A single turn carries every row of the set below to another of its rows. Some are shown first; where does it send the rows asked next?
q_440: [ 11  -9  24   6  25  42  -4  35  -9 -38  15 -37]
q_90: [ 10  27  38 -21 -30  21  16   8  18 -41  11 -20]
q_875: [ 12 -30  29 -26 -22   8  10   7  10 -16  23  -6]
q_133: [  1  19   2  16   0  24   3  13  14 -53  26 -45]
q_18: [ 12  15  16  27   0  23 -17   5  15 -47  20 -42]
q_641: [ 17 -34  27  -9 -34   9  15   7  12 -35  24 -23]
q_447: [ 16  24  46 -10 -34  22   5   4  19 -42   8 -23]
q_627: [ 21 -36  35  -9 -32  10   4   4  13 -28  20 -17]
q_471: [ 12  26  41 -14 -34  23  13   7  19 -45  10 -24]
q_584: [ 14  15  24  16  10  23 -31   1  15 -30  15 -28]
q_741: [  9  -7  23   1  27  41  -5  36 -10 -34  15 -34]
q_83: [ -9  24  -3  -3  10  21  10  18  12 -40  28 -31]
q_14: [-11 -20  41 -10  23  21  -1 -11 -16 -41  45 -36]
q_972: [ 14  28  46 -22 -26  22   2   5  18 -32   7 -13]
q_170: [ -6  27   6 -11  20  20  -6  15  11 -23  23 -16]
q_940: [ 16 -19   6  -4 -31  19  -6  -3 -13 -29  23   0]
q_153: [ 11 -17   1  -9 -31  18   3   2 -15 -31  25  -1]
q_47: [ 10  -8  22   5  23  42  -3  36  -9 -38  16 -36]
q_909: [ -4  21  53  -2  -2  14   8  -5 -18 -56  20 -49]
q_105: [ -8  26  57 -19  12  12  -1  -5 -18 -35  17 -30]
q_41: [ 13 -18   2  -5 -34  19   2   0 -13 -34  25  -5]
q_806: [ 12  -9  25   5  24  42  -7  34  -9 -35  15 -35]
q_670: [  0  20  61   0   0  15  -4  -9 -19 -49  16 -45]
q_938: [  8 -27  23 -27 -24   9  20  12  10 -23  26 -12]
q_929: [  9  -6  22   2  26  41  -3  38 -11 -36  16 -35]
q_115: [ 14 -18   5  -8 -29  18  -4  -2 -13 -26  22   2]
q_709: [-11  25  48 -13   2  14  16  -1 -18 -52  23 -44]
q_458: [ 10 -30  22 -18 -31   9  23  10  11 -32  27 -19]
q_174: [ 11  -8  25   2  26  41  -6  35 -10 -34  14 -33]
q_313: [ 13 -17   2 -11 -30  19   0   1 -13 -27  25   2]
q_100: [-10 -21  42  -8  20  20  -2 -12 -15 -43  46 -38]
q_265: [-11 -21  40  -8  20  21   0 -11 -16 -44  46 -39]
q_15: [  4  22  19  -2  20  21 -27   7  13 -18  17 -15]
q_62: [-10 -20  41  -9  22  21  -3 -11 -16 -42  45 -37]
q_665: [-11 -20  40  -9  20  20   1 -10 -16 -44  46 -39]
q_149: [ 10  27  41 -26 -27  21  10   8  17 -34  10 -14]
q_695: [-13  27  50 -21   8  13  11   0 -20 -42  21 -36]
q_570: [ 18 -33  36 -17 -24   9   1   3  12 -19  20 -10]
q_2: [ -1  22  63  -9   7  13  -8  -9 -19 -40  15 -35]
q_231: [-11 -19  40 -11  22  20   0 -11 -17 -43  46 -36]
q_382: [ 15 -20   4  -2 -33  19  -2  -2 -13 -33  23  -4]
q_727: [ 16  24  48 -15 -30  22   0   3  19 -36   6 -19]

q_382 goes to q_41
q_727 goes to q_447
q_18 goes to q_133
And these:
q_641 goes to q_458
q_695 goes to q_105

A single turn carries every row of the set below to another of its rows. Some are shown first; where does it send the rows asked next?
q_183: [ -5  17   0  26  -6  -2 -25 -26 -19 -13  43   2 -12  10  14  10   3  -9
  -4  -4 -11 -11]
q_432: [ -3 -23  22  -5  30 -47  -1  -9  16   6  14  25   1   4  -3  -4  13   5
  33   3   5  16]
q_499: [ 17 -23  11   6   9 -33  -3   4  30  -6 -20  -3 -17  11  23  14 -15  12
  17   1 -22  13]
q_461: [  8  20  -2   8 -11  -6 -10 -19 -25 -16  47  29 -10   3  15 -10   3  -5
   2   2 -23  -3]
q_110: [  1 -26 -15  24 -30 -12 -29  10 -32 -23  19   9  -4  -2  21  -1   9 -29
   8   3 -26   7]
q_312: [ 32 -12  20  18  48 -16 -13  11  -9  -4   7  15  12  10 -18  -4  13  27
   3  21 -38   7]
q_252: [  3 -30  16  -7  35 -37  15 -11  14 -11  17  17   9  -1   7 -10   4  15
  28  15   1   4]
q_228: [  3  -3  -5   1 -23 -10  -4  24  25  -7  -1 -26  -7 -10   9   0  -2  -2
  24  -7 -19   4]
q_102: [ 39 -50 -19  21  11 -24 -22  -4  -2 -11   1  -1 -11   2  -8  16  24   4
  19   5 -34 -15]
q_701: [ 24 -29  18   7  31 -21 -18  18 -18  -4  -2  16  14  -7 -33  -5   8  19
  -4   0 -16  10]
q_123: [ 25   6   6  13 -20  -8 -11   5 -16   2  36 -18  -7  15  16  -1  28  -3
  43   7   2  23]
q_598: [ 22   3   3  12 -21 -21   1  11 -12   0  50 -12  -2   0  22   4  10  -5
  44  -2 -15  25]
q_693: [-11  -6  17  22   0 -46 -18 -11   2  -7  45   3   1  -5 -12  -8   9   4
  23   6  14  43]
q_127: [ 40 -34  13   9  43 -14 -12  17  -1  -5  -2  10  13  -7 -19   1  -4  17
  -1  13 -25   7]
q_434: [ 32 -31 -15  24   3 -19 -17   8   2 -20  -9 -10  -4   0  -5  23  26 -11
  15   2 -45 -10]
q_302: [ 26   0  -3   1 -22 -13 -12  33   9   2  -1  -7   5 -23  12  -1  -4 -13
  33 -10 -16   4]
q_514: [ 26 -44   7   6  10 -26  -5   7  30  -2 -11  -1  -5   2  26  10 -15   9
  23  14   5   8]
q_178: [  3   7  26  39  21 -16   8  -6 -32  -3  30  19  12 -14  -3  11 -13  11
 -11   3 -15  19]
q_121: [  4  20   5  28  -6  -4 -20 -28 -23 -15  45  20  -1   9  11 -13   4  -5
   4   7  -8  -6]
q_387: [  8   5  26  22   0 -37 -16 -13   1 -14  33   0  11   6  -2 -21  11   8
  37  19   6  44]
q_200: [ -6 -24 -31  28 -23 -16 -24   1 -23 -30   5  -2  -7  -6  13   2   0 -18
   1   0 -27  13]
q_841: [ 10 -36 -14  16 -21   1 -32  -2 -23 -13   6   7   0  -2  16 -10   5 -34
   4  10 -23  -8]
q_281: [ 29  18  21  39  19 -31  -2 -25 -27   7  17  12   5   5   2   9   0  18
 -15   0  -7  26]
q_928: [ 32 -40 -10  33  10 -28 -22   4   1  -9 -14  11   7  11 -16  21  20 -17
  16  -6 -37   4]
q_990: [  7   2  26  34  31 -23   6 -24 -24  14  15  16   6   1  -9   9  -3  16
  -8  -5  -6  22]

q_499 goes to q_693
q_178 goes to q_841
q_461 goes to q_102
And these:
q_514 goes to q_387
q_434 goes to q_990

A single turn carries every row of the set below to another of its rows. Some are shown first; where does it send the rows asked next?
q_13: [-28  -8   0  -9  25 -19 -16  29   6   6  11 -21  -2 -38  21  10 -22  -5
 -14]
q_298: [-14 -20  -4 -36  16  -8 -26  22   6 -15   6   1 -10  -3  34 -17 -17  -2
  -5]
q_924: [-15 -18  23  29 -12  -3  11 -10   5  -7   3 -13  16  23 -21   5  13 -14
 -25]
q_208: [-21  -4  -9 -24  10 -24  -6  22   1  13   3 -15 -16 -20  31  18 -28   4
  -3]
q_342: [  0  13   3  -2  23  -1   9  30  11  -4  -3  -6  -7  -9 -24  30  -2 -29
  10]
q_333: [-24 -26 -21 -27  10 -37  -8  26 -10  12  13 -11  -4 -18  23   4 -22  -4
  -5]
q_782: [-29  -5   6  19   3 -16  13   9   9  19   4 -31   4 -25   0  31 -15  -2
 -22]
q_70: [-22   0  -6 -17   7 -35 -14  30  -9  16   8  -9 -11 -24  15  19 -20  -4
  -2]
q_532: [-25  -2  13  27  -1 -23   4  14  -3  18  10 -27   9 -17 -12  28  -6 -12
 -19]
q_525: [  9   3   5 -21  19   9  -3  27   3 -21  -7   2 -17  23  -8  14  -5 -25
  18]
q_861: [  5   5   8   7  10  10   7  20  16 -11  -9  -7  -3   5 -34  26   6 -30
   5]
q_247: [-29 -13  14  26  13  -6   2  11  17   2   7 -33  15 -28  -8  14  -7 -13
 -31]
q_300: [-11 -47   0   0 -14  -1  -1  -8   0 -19   1  -7  12  37  -1 -20   8 -10
 -19]
q_223: [ -7 -18  -8 -40  -3  -7 -14  10   5 -11  -5   7 -17  17  33 -12 -14   6
  -2]
q_797: [ 11   0   9  -4   7  18   0  21   9 -22 -12  -3  -9  26 -24  14   6 -28
  11]
q_881: [ -7 -31  10 -17   1  12 -19   1  17 -32  -3   3   3  25  13 -30   3  -6
 -16]
q_965: [-12 -40 -16 -36   1 -18 -10  10  -8 -12   5   4  -3  22  25 -20  -9  -4
  -5]
q_430: [-21 -39   5  29 -13 -11   7  -4   2   2   3 -27  23   9 -19   4   4 -16
 -29]
q_386: [ -3 -24  10 -13 -12  -2  -5  -7   4 -23   0  14   4  43   1 -19  11  -7
 -11]
q_642: [-17 -27  21  23  -4  12  -2  -6  21 -18   0 -17  19   9 -13 -13   9 -14
 -31]
q_393: [-19 -18  16  28 -13   4  20 -12  20  -3  -4 -20  15  12 -17   9   5  -8
 -28]
q_772: [ -5 -28   6  -9 -18  10   1 -10  17 -20  -9   3   0  37   5 -17   5  -1
 -18]
q_246: [-31 -24  -8  15   1 -30   6  17  -4  20  10 -30  11 -28  -5  21 -14 -11
 -21]
q_213: [  2  11   0 -21  29  -2   3  29   4  -9   1  -1 -18   2  -9  24 -10 -24
  20]
q_345: [ -7 -15  -8 -43   0 -23 -20  18  -4  -9   4  17 -14  13  24 -11  -9   0
   5]

q_642 goes to q_881
q_782 goes to q_393
And these:
q_333 goes to q_246
q_342 goes to q_861
q_386 goes to q_345

A single turn carries every row of the set below to another of its rows. Some are shown first; where does it send the rows asked next?
q_408: [-25  -7   1 -27  10  -2 -19  21  -1   0   6  -5]
q_330: [ 12  24 -13  18   4  17 -28  -3  -6  -9  12  -2]
q_699: [ -1 -20 -11   9 -29  -7  14   1  11  21  -9   4]
q_971: [ -2 -23 -15  -4 -18 -15  13  22   4   4   8 -28]
q_676: [-14 -15  -9 -15   4  -6  -4  23  -5   8  14 -39]
q_588: [ -3   8   9 -38  15  22  -9  17 -15  10  10   2]
q_476: [ 24  13  15  -3  -2  17  39  -7  -4  19  -9 -17]
q_852: [  6   6  18 -38   8  22  13   6 -12  27  10  -6]
q_491: [ 22  -4  -4  -4 -24  18  25  -4  -2  33  -6  12]
q_120: [ 16  31  -1  12   3   1  11   2   6 -20  -2  23]
q_752: [-16  -3  13 -36  12  11 -10  14  -9  15  13 -18]
q_650: [ 22   8   6 -27  -1  32  14   5 -16  26   4  11]
q_74: [ 9 36  2 15 20  6  5 -8  5 -7 -2 15]
q_923: [ 15  29   2  12   1  -6   4  -4   8 -18  -3  24]
q_111: [ 13  10  12 -28  18  12  29   6 -13  27   6 -17]
q_500: [ -7   2   4 -28  24   7   5  14 -14  19  13 -32]
q_465: [ -3   6  10 -21  16  18  -7  17 -14  -6  11 -40]
q_761: [ 14  16 -20  21  -8  11 -17  10   2 -23  10   3]
q_926: [ 11  34   3  15  13   1  -1 -14   6  -3  -4  16]
q_6: [ 16  18 -13  15 -10   8 -23   8  -1 -25  11   4]
q_956: [-25 -20 -10  -3 -12 -17  -7  12  13   6  -2  -5]
q_443: [ 17 -15  -8  -6 -24 -11  38  15   5  12   1 -12]
q_383: [-13  -8   1  -9  -4  -6  -5  24   2 -20   6 -38]
q_145: [ 18  20  -6  11 -11  -2  -6   8   5 -29   5  18]
q_217: [-25 -19   0 -20  -6  -6 -11  15   5   8  10 -22]
q_135: [ -4 -13   0   6 -22 -17  19  16  13 -15  -5 -25]
q_69: [ 11 -17   1  -7 -34   2  29   2   8  24  -1  -1]
q_710: [  7  21 -17  24   7  16 -23  -1  -2 -11   9  -4]
q_321: [ 17  18  16 -18  16  29  16   2 -16  14   4 -29]
q_626: [ 19  -1  13 -23 -16  18  30   0  -4  30   2   3]
q_977: [ 16  -2   7   9 -21  -6  41   0  11   5 -13 -14]
q_517: [  9  32  -3  19  15  13 -17 -15  -3   1   3   3]
q_286: [-12 -26  -5  -5 -30 -12   7  10  12  14   3 -13]
q_533: [ 23   1   5 -18  -6   2  46   8  -4  23  -2  -6]
q_846: [ 19  21 -12  15 -10   4   1  11   5 -28   5  18]
q_370: [  3  31  -6  20  21  13 -14  -9  -1  -2   4   1]

q_533 goes to q_443
q_626 goes to q_69
And these:
q_956 goes to q_408
q_710 goes to q_370
q_330 goes to q_517
q_321 goes to q_476

